Look-ups in named tables: a row name and a column name give one cell, copied from the table.

sesuf =
,ges,torizol,sesi,tokoref,did,gugo,bufuzi
zura,48,107,106,65,100,127,183
vid,66,221,161,240,188,208,12
fiti,146,61,33,41,72,38,126
lolu,175,101,166,165,91,132,68
fop,98,36,26,72,39,51,113

bufuzi of vid: 12
tokoref of zura: 65
torizol of zura: 107
gugo of fop: 51
sesi of lolu: 166
sesi of fiti: 33
Row with the largest ges: lolu

zirod.tsv
	memome	dodapa	sed	tedira	meb	tadu
gis	77855	3203	64369	12918	18231	19754
piboto	48525	14529	54014	63026	79711	10483
vuzudu	31294	62186	64254	82673	85852	65929

piboto, memome: 48525
vuzudu, meb: 85852
vuzudu, dodapa: 62186
gis, tedira: 12918
vuzudu, tadu: 65929
piboto, meb: 79711
gis, tadu: 19754
vuzudu, tedira: 82673
vuzudu, memome: 31294
gis, sed: 64369
piboto, tadu: 10483
vuzudu, sed: 64254
gis, dodapa: 3203
gis, meb: 18231
Row with the largest meb: vuzudu

Table tiba
cols = vebid, bidilu, gani, tad
ribe: [121, 11, 151, 105]
tumibug: [194, 118, 108, 126]
zirofo: [134, 145, 161, 127]

bidilu of zirofo: 145
vebid of ribe: 121
vebid of zirofo: 134
tad of tumibug: 126
gani of tumibug: 108
gani of zirofo: 161
vebid of tumibug: 194
gani of ribe: 151
bidilu of tumibug: 118
bidilu of ribe: 11
tad of zirofo: 127
tad of ribe: 105
Row with the largest gani: zirofo

sagafo =
,zeve,puvuv,rimape,gobuf,laledav,rozon,bup,zir,sotemum
melev,5401,9054,3608,3786,3695,5042,5771,5076,4375
rasu,5917,2696,4103,6475,6782,6657,5690,6061,6842
badono,5676,6798,3269,4720,5001,6056,6024,6281,5826
kitob,5316,3285,6498,4338,3957,4577,6237,5194,3768
puz,7920,4382,4810,5412,5500,6654,4970,7972,6178
nul,6810,7957,5687,4230,3849,5365,5268,7225,4402
beb,4510,2442,4038,4888,4921,4920,6594,3679,5311
fud,3946,6141,5990,5819,5836,4489,4659,3023,5399
kotapa,4634,604,7180,7406,7634,5664,5616,5287,6971
funefov,3487,9268,5474,5669,5791,4969,5313,3563,5282
nem,2992,8803,5698,7431,7940,5326,4239,2776,7178
mosozar,4390,5912,5239,4060,3918,3801,5638,3473,3754

What is the zir of nul in sagafo? 7225
What is the rimape of kitob in sagafo? 6498
What is the sotemum of nul in sagafo? 4402
What is the rimape of rasu in sagafo? 4103
What is the rimape of puz in sagafo? 4810
What is the laledav of fud in sagafo? 5836

nak.csv
,susun,kadogi,dun,karav,kuravob,gaz,tuto,kamo,kuve,pob
bemo,45230,58786,47748,40007,56301,26839,36753,85711,62784,70005
pev,59414,68932,51676,33806,54176,50120,54632,55326,60699,40568
nife,62899,78021,49556,66004,54821,88318,60025,90084,46869,72662
muvudog,50541,50368,62410,49546,55793,62690,42195,56870,97309,74245
sidazad,67838,44095,80369,21041,56324,81440,39413,69590,37047,63247
lagorub,53175,37306,46025,48022,52708,35406,38745,39289,66062,41095

lagorub, karav -> 48022
sidazad, susun -> 67838
nife, kamo -> 90084
bemo, kuve -> 62784
lagorub, kamo -> 39289
muvudog, karav -> 49546
lagorub, kuravob -> 52708
nife, tuto -> 60025
nife, kuve -> 46869
bemo, tuto -> 36753
sidazad, karav -> 21041
pev, kamo -> 55326
sidazad, tuto -> 39413
nife, susun -> 62899
lagorub, pob -> 41095
nife, gaz -> 88318
bemo, pob -> 70005

vuz =
|  | dok | nus | sekuf |
|---|---|---|---|
| kufumif | 4629 | -34 | -241 |
| muboze | 368 | -2644 | -5722 |
| fibupil | -9026 | 1980 | -356 |
| retebek | -1264 | -237 | -7879 |
| veg | 7563 | -6128 | -4435 |
| vem | -4633 | -8471 | -2217 |
| dekik | 1741 | -5951 | 2135 |
| taposo | -1174 | -6447 | -558 |
| tavu | -4120 | -7823 | 2764 |

tavu, dok: -4120
fibupil, dok: -9026
kufumif, nus: -34
muboze, sekuf: -5722
veg, sekuf: -4435
vem, dok: -4633
dekik, nus: -5951
veg, dok: 7563
tavu, nus: -7823
retebek, dok: -1264
veg, nus: -6128
retebek, nus: -237
dekik, sekuf: 2135
dekik, dok: 1741
kufumif, dok: 4629
taposo, sekuf: -558
fibupil, nus: 1980
taposo, nus: -6447
tavu, sekuf: 2764
Which row has the largest sekuf? tavu

tor:
	zep	nasur	dedirik	samo	viriku	davuvo
guzubov	157	179	161	174	170	146
simuza	172	153	202	158	151	155
dedu	185	164	203	168	149	159
padifar	155	219	134	164	214	54

dedu, nasur: 164
simuza, nasur: 153
guzubov, davuvo: 146
padifar, viriku: 214
dedu, dedirik: 203
padifar, zep: 155
dedu, viriku: 149
dedu, zep: 185
simuza, samo: 158
simuza, davuvo: 155
guzubov, zep: 157
padifar, dedirik: 134
Row with the largest viriku: padifar

Table mem
columns: fer, momamo
lazis: [27578, 51530]
ped: [-7275, 95617]
sulalib: [46681, 36964]
gasegu: [19896, -73968]
bis: [5853, 63235]

What is the momamo of ped in mem? 95617
What is the fer of bis in mem? 5853
What is the fer of gasegu in mem? 19896
What is the momamo of lazis in mem? 51530
What is the momamo of bis in mem? 63235
What is the momamo of gasegu in mem? -73968
What is the fer of ped in mem? -7275
What is the fer of lazis in mem? 27578
What is the momamo of sulalib in mem? 36964
What is the fer of sulalib in mem? 46681

kizava
|  | pofeba | pefipu |
|---|---|---|
| pulete | 89 | 158 |
| goni | 133 | 105 |
| dobukop | 108 | 43 |
| rami | 132 | 119 |
| tas | 38 | 91 |
| gedo | 74 | 222 |
| vep | 151 | 112 |
| fol | 120 | 60 |

What is the pofeba of fol in kizava? 120
What is the pofeba of goni in kizava? 133
What is the pefipu of dobukop in kizava? 43
What is the pofeba of vep in kizava? 151
What is the pefipu of rami in kizava? 119
What is the pefipu of fol in kizava? 60
What is the pefipu of vep in kizava? 112
What is the pofeba of pulete in kizava? 89
What is the pofeba of rami in kizava? 132

Table nirip
          fofat     bep   bamat    delo     nom
sasusi   -51517   48035  -27533  -49101  -85592
kub      -20623  -31302   30354   10099  -52078
lib      -31347  -51672  -12151   -9573   77075
mozimo   -23578  -42428  -24444  -26758  -58118
fudusaf  -18172   29995  -24735    1603  -70648
daz      -46923   39567  -21530  -39385  -78133
lekopu   -44063  -17965   37697  -36037  -46538
kob      -47564  -16176  -40102  -43251  -51490
guvoti   -42377  -21419  -24160  -17403   34243
talizuk  -20477  -29170   40042     638  -51805
kesom    -45052   37605  -16070  -33396  -53710

bamat of kob is -40102
nom of kub is -52078
delo of talizuk is 638
delo of sasusi is -49101
nom of mozimo is -58118
bep of lib is -51672
delo of kub is 10099
bep of sasusi is 48035
delo of mozimo is -26758
fofat of mozimo is -23578
delo of kesom is -33396
bep of talizuk is -29170
fofat of daz is -46923
delo of lekopu is -36037
bamat of sasusi is -27533

bedubav =
,migavuz,vanef,pinus,fuvugus,rezoru,levu
raf,-32225,-19949,-19853,17594,-7981,-16426
nizu,-31636,-69283,-90567,-15237,61253,-71767
kekobi,-5519,4318,-21536,-40199,-52890,11198
tumoze,-70121,-81685,-18255,-38151,1069,-90744
teb,-64217,-89642,-28712,-40511,25957,-15170
tad,-83865,-66519,-27321,-60752,3366,-91796

vanef of tumoze is -81685
vanef of nizu is -69283
levu of nizu is -71767
rezoru of teb is 25957
levu of tumoze is -90744
migavuz of tumoze is -70121
pinus of kekobi is -21536
rezoru of tad is 3366
pinus of tumoze is -18255
levu of tad is -91796
pinus of raf is -19853
fuvugus of kekobi is -40199
fuvugus of tad is -60752
levu of teb is -15170
migavuz of nizu is -31636
migavuz of tad is -83865

lobura
fields: los, biv, kamupa, zabimuz, tul, tudala, sepegil, kip, fafu, gutigo
mivo: [129, 131, 121, 130, 192, 153, 152, 51, 166, 103]
kizetab: [170, 151, 154, 162, 123, 116, 139, 209, 128, 156]
mobo: [158, 147, 75, 158, 163, 174, 148, 148, 178, 166]
fofa: [180, 152, 209, 167, 153, 65, 149, 177, 113, 105]

fofa, gutigo: 105
kizetab, gutigo: 156
mobo, kamupa: 75
mobo, fafu: 178
fofa, kamupa: 209
fofa, zabimuz: 167
Row with the largest biv: fofa

lokenu =
,lagum,puf,kovis,ved,butuki,puz,divir,kizoli,gul
zudemar,4326,201,7435,2324,526,7514,1564,2094,7573
repugin,3952,886,5551,5616,1220,3334,3562,824,3504
tumaro,220,3635,6736,7151,5558,4285,1564,824,956
reb,6451,461,4031,6915,598,3505,7143,1077,2561
vezu,221,3478,7190,4712,251,2909,6102,3355,956
vigifo,3347,5383,3420,1769,4860,4901,2219,3329,5619
kat,220,201,738,1442,4265,6814,7478,8054,7068
burigu,2078,856,738,677,1919,3876,5815,6962,7090
ropan,1645,6692,4410,386,4688,6974,2217,2147,7126
kala,6808,7119,4393,386,251,2909,7123,7918,4871

vezu, butuki: 251
repugin, kizoli: 824
vigifo, butuki: 4860
tumaro, puz: 4285
kala, ved: 386
ropan, butuki: 4688
kat, divir: 7478
Row with the largest ved: tumaro

Table begos
	tepugaz	geve	puzil	vit	fufifi	veb	nin
didifi	-2.345	-1.186	2.822	-5.742	5.022	2.103	1.705
gul	-0.007	-2.032	0.512	-2.320	4.008	2.836	-0.785
rit	-0.294	-2.156	1.349	0.480	0.933	2.884	1.410
tazuli	-0.620	-1.201	1.229	-4.081	5.084	2.340	-0.311
fal	-0.009	1.217	2.675	0.767	0.511	1.191	3.337
popug	0.047	-2.410	0.463	-1.430	3.197	3.047	-0.539
nes	-0.400	-0.744	2.194	0.816	0.302	2.130	2.749
sedo	-0.976	-1.019	1.619	-4.610	5.282	2.196	0.118
suboti	-0.295	-2.146	1.352	0.481	0.913	2.852	1.422
gigev	0.011	-2.534	0.528	-0.997	2.758	3.108	-0.321

What is the nin of gigev in begos? -0.321
What is the geve of suboti in begos? -2.146
What is the geve of gigev in begos? -2.534
What is the geve of popug in begos? -2.410
What is the veb of gul in begos? 2.836
What is the tepugaz of popug in begos? 0.047
Row with the largest geve: fal

